Rotation paths and how fast each direction turns (degrees a step)
Each turn is a multiple of 5 degrees from 10 to 175, or 0.
Each row of a path follows its step; steps can be skipped.
path 1
step 0: [ 12 -21  13   1  -8  -4  23   3  -9   2  -5  20 -23  -3  21  18   6 -13
 -20 -13   9   3  18   9   2  20  14 -13  -8  -8  17  17  12  10   9  10
  11  -7  14   1 -17  -7]
step 1: [ 11  -7  -1   9   4   4 -12  16  -2  -8 -21   2 -12 -11  -7 -12 -14   2
  -5  24   8 -29  20 -18   8 -15  -3 -15  22   8   3   4  -1  -7 -13  24
   0  -1  -5 -30   5   7]
step 2: [ -6  18 -27  -4 -16   4  18   0 -11   8  -9  -2   0   5   6   2 -12  18
 -15   2  -9  12 -13 -20 -13 -21  -4  20   8  21 -34   1  14  -5  10   1
   4  12  -5  10  15   4]
step 3: [ 13   2  -8  -9  24  -2   1   1   3 -19 -27 -15 -11   0  -4   8  13  -5
   0 -22 -25   4  -5   4  13  -3  -6   0 -23 -15  -2  -3  -7 -15  16  -4
   5  -5   6  33 -17  -9]
step 4: [  0   8  18 -18   2 -25  -2   7  17  17  -3   8  -2   8  -5 -18   4  12
  27  -2   4 -38   6  16   1   4 -10  10   6   6  18 -15  10   3   2   5
 -17   6   9  -4 -19  -5]
step 5: [  3  20   2   5 -14   1  12   5 -10  22  24   6  13   5  -7 -13   0 -14
 -29   4  20  15  23   5   9   5  -8  -2   2  14 -12  15 -20  12   1  13
 -16  14   2   5  -8 -19]
step 6: [  1   3 -24  19   4  -9 -23  -8 -13 -20 -19  -2 -18  -8   0   2   8 -20
   6   9 -14  33  -3   3   9  24   2  -3  14   9  -2   5  -1  14   6  16
   0  -7  13 -16   0   9]
step 7: [ 26  -9 -26  -1 -11   4  -2  -6   7  -8   4   3 -12   0  -7   9   7  31
  10  18   7  -4 -13 -20 -15  -4   1   4   2   4  29 -33   4   2  -1   1
 -14  -5 -17   7   8  -8]
step 8: [  2   1  -1  13   8  -1  30  -7   1  -8  13 -18  -4   7  17  -3 -21  -5
   1   6  11 -15  -7  -1   5 -13  16  21 -11 -30 -21   5 -11   8   4 -18
 -21   2  -9  10 -17 -11]
step 9: [-28   8 -14  -2   6   3  -9   9  14 -14   6 -10  13   6  19  -8   4 -21
  19 -10 -11 -16  17  -9   0  17 -32 -13  -6   4  -2   3  -7  11  -7 -12
  19   3   0  -7 -22   9]
step 10: [-21  17  -2 -22   1  -1   5  -5  -1  23  12  10  -7 -17 -16  -9  10  -4
 -16  -1 -14  -2  -1   6 -15  24  -2 -13  22  -4  20 -11  -3  -2  14  -9
  -8   4 -20  -2  28  -3]
[-1  3  1  3  9  1  8  8 -3  1 -3  3  4  9 -3 -2 -1 -3  5  9  2 -1 -1  2
 -9 -5  8  1  5  4  7  0 -5  0 -1  0  4 -2  1  2 -1 -3] -> 110
[ 4 -4  7 13  4  2  5 -1  7 -3  1  0 -4 -1  0  4  0 -6 -7  4 -4  4  2  3
  0  3 -4  4  0  0 -6  0 -3  0  7 -4  5 -3  6  5 -5  5] -> 130
[  0 -12   3  -1  -2  -8   1  -4   3   4  -3  -1  -2   1   0   0   6  -3
  -5   5  -1  -1  -7   2   0  -8   1  -6  -2  -6   7  -7   5   2   4   0
  -1   0   0  -1  -5  -8] -> 100
[ -3  -3  -5   1 -11   4   6  -4   9   5   3   4   3   0   0   0   1   7
   3   0   0  -3  -4   5  -3   0  -5  -2   4   9   1   3  -1   2   3   5
   4  -9  -4   6   0  -2] -> 140
[12  1  0  2  3  2 -5  2  4  7  6  3  2 -3 -8 -7 -5  0  0  4  0 -5 -4 -2
 -1 -1  5 -3 -1  1 -6  7  8  3  4 -5 -1  4 -6  0 -4  2] -> 115
[  1   2   4  -5   0  -7   7  -7   6   0   4 -11   4  -2  -6   5   4   3
  -3   2   4   2  -1  -8  -5   1   2   6   5  -2   0   8  -3   0   0   6
   2   8   1  -1   0   1] -> 125
[ -5   0   3  -8   1   1  -6   1  -2   4  -6  -4   0   0   2  -5   2   1
  -2  -3   0  -6  -7  -1  -2   1  -4   7   3  -2  -3  -2  -8   1  -2 -11
   5   1  -4   8 -10   1] -> 65
path 2
step 0: [ -3   5   7  -4  -6  -2 -10 -19  13   0   8   9  13   2   0   1  -2   2
  27   1 -15  -4 -13  -9 -10  11   2  20   6  14  -6 -30   6 -16 -45 -31
  26  -7  13  -7 -12   6]
step 1: [  4  -1  -4  12 -32  21  -2   5  24  -2  17   2 -14  26  -9  -2  12  21
  12   4 -16  11   1 -14  -8   5   0  24 -23 -26  -8   5  21  -5  -4   2
   3   1  -7  22  11  20]
step 2: [ -3 -22  -6  24 -16   9  17  -4 -12  -1   9  -1  21 -17 -14  10 -11  15
  -2  -8   5   5  -7 -12 -10 -11   8  25  -6  -6   8  13  -4 -17   8   9
 -44  19   0  -8  24 -15]
step 3: [  0  -1  -8  -1 -15  -7   9   2  12  12 -23  16  25 -45   8   0  -9   4
   5   8  -3  32   3  22   1  -1   4   0  14  -8  17   8   1   6 -11   1
  -2  24  16  -3 -31  -9]
step 4: [ 16  11  18 -16 -19 -11  -2   2 -14  -9  -8  13  26  21  13 -17  23  -9
  -1  12  -6   4 -11  -1 -22  17  17   6 -12   3   5 -12   0  16 -11   2
  -5  -8  35  17 -24   6]
step 5: [ 17 -14  -9   7   5  12  13  19 -14  -5   6  13  -8  24  25  15 -13  -2
   5  24 -28  -7 -16   1  -6  -9 -17   9 -16 -15  -3 -23   2 -14  -6  -7
 -14 -15  22  -5  15  21]
step 6: [-12 -23  -6   6 -12  49  -5 -12  -5   5 -20  -6   1  -8   6  13 -22   1
   3  -9 -16  15   9 -22 -11   4  -7  15  -3  19  20 -18   5 -12  14   3
   1   2 -16 -15  -2  18]
step 7: [ -5  -1  16   6 -14   9   0 -31   2  -6  -7   4  -8 -32 -11 -18  16  12
  -9   9   3  -1  18   9 -20 -27 -14   8 -17  -5  27 -10  23  -5  10  12
   3   6   2  20 -14 -19]
step 8: [  4  17 -23  14  24 -10   7 -15 -16  12 -10  28  10   4  -4 -18   7  -7
  -4  20 -16 -15 -19  14 -16   8  17   7  15 -11  25  11  13  14  13   5
 -16   6   5  24   7  -6]
step 9: [  7   1 -19   0  23   6  -6  -1  -8   5 -10  13  -9  20  18 -14 -28  -7
 -15   0   4  21  -8  -1  -1  -3  -9  11   3   8 -15   0 -27   1   8 -28
 -24  14  20  16 -29  13]
step 10: [ -7   4  35 -12   5  28  -8  20 -23   2 -29   2 -10   1   0  14  13  -2
   2  12  12   4  -3 -12   2 -27  -3   9  -2 -10   1  -4 -11  -1   4  -4
  -9 -21 -14  -5 -29  30]
[ 0  1 -7 -4  2 -3  3 -7 -4 -2  6  2  3 -8 10 -4  7  5 -1  3  1 -5  6  1
 -6  1  5 -2  5  1 -3  2  6  2 -7  2  2 -4 -3 -4 -7  0] -> 90
[ -7  -3   2   0   3   1  -5   4   1   2   6   0   1   1  -2  -2  -2  -3
   4   7  -4   0   3  -2   0   4  -5  -5  -2   8   1   0   5 -11   1   8
   1 -11   6  -4  -2   2] -> 60
[10  0 -1  1  0  3  0 -3  2 -2  1 -7  1  3 -1  1 -5  6  3 11  4 -4 -8 -7
 -2  5 -7  0 -2 -2 -2  3 -7 -1  1 -4  3 -5 -4 -1 -5  7] -> 80
[ 5 -1 -4 -1  2  2 -2  8 -6  3  3 -5  0  1  1 -6  2 -4  1  7  5 -6 -4 -2
  0 -5  1  0 -1 -6  6  1  4  0 -4  1 -6 -1  0 -4 11 -9] -> 120
[  9   2  -4   0  -2 -10   2   2   2   2  -7   0  -2  -1  -8  -4   2  -9
  -6   2  -4  -1  -2   1  -4   7   0   0   6  -1  -2  -4   0  -6   3  -2
   2  -2   3  -1  -7  -9] -> 80
path 3
step 0: [ 12  17 -22 -13  -7  -2 -20  15 -20   8   6  17   0   1  14  -4  -3   7
 -10  23  -1  19  14  22   4  13 -17 -14   4 -18   8  -3   1  -6  10  29
  39 -15 -18  25   2 -18]
step 1: [ -5  13   1 -20  19  -7  -7  -3 -25 -24   8   5  -7  22 -21  16  13  -4
   7   9 -17  16   8  25  -1  26  -9 -15 -26  -8 -17 -17  -7 -17  -1 -18
  31   5  -1 -21  11  -2]
step 2: [ 16   6  -4 -33   5  12 -23  31   8   4  15  33 -18   4   4  10 -16   0
 -21  -2   5  12   5  25  -6  23   1 -12  10 -30 -19  16  13   4 -15   0
   4  15   5  -8   5  -8]
step 3: [  0  20 -15 -27   6   4 -19   5 -12  28   0  12   5   3   6  12  17 -14
   3   3   5   9   1  28  16  22 -23  14 -29  10  15   6  21 -31  -4  -9
  24   8   4   5  -4  12]
step 4: [ -9  31  -9 -45 -17 -13  -5  28   3 -11  16  23  -3  -6 -23  13  -2 -13
   5  -1 -17  28  17 -10  -9   6 -11  -4 -23   4 -18   8  -2  -1 -11   0
 -13   5  -9 -13   6   3]
step 5: [  4  11 -13  -8  -1  10 -17  17   4  -2  17  23 -10  20 -15  27   2 -40
  14 -18  31 -10  15   3   7   3  -2   0  -6  -5  -7  10  17  -6 -11  11
  13  18  27  25 -11   2]
step 6: [-11  29  -2 -28 -13  -5   3  17 -14   1  14  -1   7  22  10  25 -11 -35
 -18  18  10   6   3   3  14  25 -10  19 -11  13  15  11 -15 -10   9   9
 -17  -2 -19  21  12  -5]
step 7: [  6  17  -7   6  13  -8  10  12   8 -17  22   3 -19   7 -36   1   9 -25
  29   8   0  22  18   1  -4  26  11 -16 -17   3   9  27  11  -1   8  12
   1  15 -19  21  -4  -8]
step 8: [ 17  -2 -11 -14   2  -1 -15  12   5 -16  12  18   7  22  11   5   1 -32
  -4  23   9   7  -4  18  12 -17   1 -28  -2  -8  -6  12 -20 -24  -6  16
   5  -1  -6  40  20 -20]
step 9: [  5  24  10   1   2  -5  13  12 -21 -15  10 -14 -17  15  -3   2   8 -19
  -6  28  10  23  -2  19   3  25 -28  -7 -16 -13  -5   1  20  -3  30   7
  23 -18   3   6  10 -21]
step 10: [  7  12  -5 -13  31  -4   3  17  16 -11   1  23  -4  16 -11  14  -6  10
   5  14   4  40   7  39  -3   8  12 -15 -12  -6   3   7 -23  13  -5  -7
  18  18  -1   1  28 -13]
[  7  -5  -3   2  -1  -2  -2  -2   4   6   1  -1   6  -6  -1  -1   3   2
   4   6  -4   2   0   0   1   0  -3  -2  -2  -2   6  12   5  -2  -4  -4
  -3   1 -12   2   2   8] -> 90
[ 6 -2 -9  2  2 -4 -3  6 10  2  0  6  0 -3 -2 -4 -1  7  5  0  8 -4  4  2
 -3  2  7  4  6 -1 -3  2 -2  4 -1  0  3  4  6  6 -1 -4] -> 135
[ -5   3 -10   3  -3   2  -8   4  -1  -2  -2   1  -8  -1   5   3  -4  11
   0  -3   2  -1  -6   3  -1   2  -5  -4  -2  -2  -1   0  -1  -5  -1  -3
   1   3   0  -8   0   9] -> 35
[10 -2  3 -7  9  2  0 -1  0 -2  2 -3 -1  1  1 -6 -3  7  3  6 -4 -1 -8  4
  0  5  3 -9 -1 -5  0 -4  2 -6  4 -3 -1 -7  3  1  0 -4] -> 45
[ -2  -2   0  -2   6   3   4   0   3   8   0  -4 -11   6   6   0   4   3
  -2  -6  -2   2   5   3   4   6   3  -1   7   8  -3   1   1  -3  -1  -5
  -6   4  -8   3  -1  -3] -> 85
[ -1   4   1  -3  -1  -2  -1   4   0  -7   1   4   9   0   6   1 -11   8
  -9   0  -3   3   3   2   2  -5   4   1   1   4  -1   1  -3  -1  -9  -1
  -7  -3  -3   4   6  -2] -> 170
path 4
step 0: [ 35 -30  17 -15   1   6   7   5  15  40  -3   1  -5 -11  10 -17  -7  18
   4  -6   5  19 -15   8  -9   1   7  20 -15  -1 -11   9  -6  -3   1  -1
   5  12 -13 -22  -7   7]
step 1: [ -5  -3 -11 -14   1  23  -3  10  -5   6  22  21  11 -16  11   3  -3  21
   8 -19  -6 -12   2  14  16   0 -17  14   5 -22  21  10  16   4  14  16
  34 -24  -4  -2 -18  -1]
step 2: [-14  28   0   0  27  11  -7  -3 -12   3  -8   6  10  -1 -13 -31 -12  22
   6  -9  -5  10   5   0  22 -10 -28   3 -26   1 -16   3  -3  15  10 -20
 -12   3  -3  23  -3   7]
step 3: [ -8  -5   5 -32  -6  -8 -10   6  -3 -10 -10   6   0 -10  13 -20  -9   3
  -8 -19  -2  -1 -14 -13  15  25   6 -21  12  -4 -42   5 -11 -29  -8  -3
  -8  -4 -14  -2  -9  17]
step 4: [ -9 -12  -4 -13   2 -17  -4  -6 -28  13  27   9   8  15 -31  13 -20   9
  -9   8  10  -1 -10  -7  13   7   3 -14   2   6  -7   4   3   8 -15  26
  33  20  -2  -1  -8   9]
step 5: [ 11  28  30  -3 -10   9   5 -15  -5  15  13 -19 -16 -18 -11  11 -22   1
   8   2  -5  -6 -26   0   8   1 -10  20 -10 -10   6 -23 -14 -17   5   5
   0  22  17  19  -8   8]
step 6: [ -2 -12  25   3  12  29   9  10   5  10  10   4   2  -4  12   7  -9 -10
  15 -19  -1   2  -4   7 -10  23  -6 -20  18 -11   4   7 -15   2 -18   0
   4  -7 -20  38  30   5]
step 7: [ 26   1 -22  11  -6  17 -15 -27  20  19  17  14  -1  28   8  -6  -1  -4
  23  -9   6   9  -6   8  12 -13   7  -4  -1   9 -35  10 -10  15   7   3
  16   6  -7   8   2   2]
step 8: [  3  -6 -15 -33  -3   1   8   0   1 -23  20   1 -25 -11   1  -8   1  -1
  18 -26  10 -16  18   4  -1   6  -8  12 -27   4  -3   7 -32  -9   5   9
  10   3  12   6 -18 -21]
step 9: [ -3 -26  13  -1  33 -14   9  -8 -10   3  -7  -1 -16 -10 -26 -27  -2  22
  26   0 -15  17   4 -12 -14   0 -11  20  14 -18 -11  20  -4   7  -4  13
   4   2  -9   4  -2  -1]
step 10: [ -7   6 -23   4 -21  17  -5   6 -15  23   7  -2  -4  -8   4 -21  -3   0
 -25 -15  -1   8 -28   1  12  -6  -2  24  16 -33 -17  21  -2  -7   2  24
  -9 -11   6  -2   2   6]
[  8  -3  -3   4   1  -1  -5   1   4   2  -6  -7   6   6 -12   1  -7   7
   4   5   0   5   5  -1  -1   2  -3  -1  -4  -4   0   2   1   7  -5  -5
  -2   5  -2   2  -2   1] -> 155
[ 4  1 -7  0 -1  1 -7 -9 -2 -5  5  0  1 -3 -9 -2 -5 -6 -3 -1 -1 -5  2 12
  6 -4 -1 -1 -5  4  9  1  3 -1  3  4  0  0  4  1 -1  2] -> 115
[ 0 -7  5  3 -5  7 -4 -1  0  2  4  2  0 -2 -2  6 -1  5 -5 -5  8  6 -5  4
 -4 -9  2 -1  2 -7  6 -8 -1 -2  4 -9  1  2 -3  0  5 -1] -> 65
[-2  2 -2  6  3  5  5  2 -6 11 -8 -5 -3 -3  2  2 -6  1  4  7  4 -7 -1  5
  5  2  2  3  3 -5  7  2 -1 -2  6  4 -1 -2 -8  0  0 -3] -> 80
[ -4  -3   1   5  -1   4   2  -3   0  -1  -6  -3   4   5   0  -3  -3   0
  -4  -5  -1   3  -3   5  -2  -3   3  -1   1   3  -7  10   2  -8  -2   2
 -10  -4  -1   6   9   6] -> 100
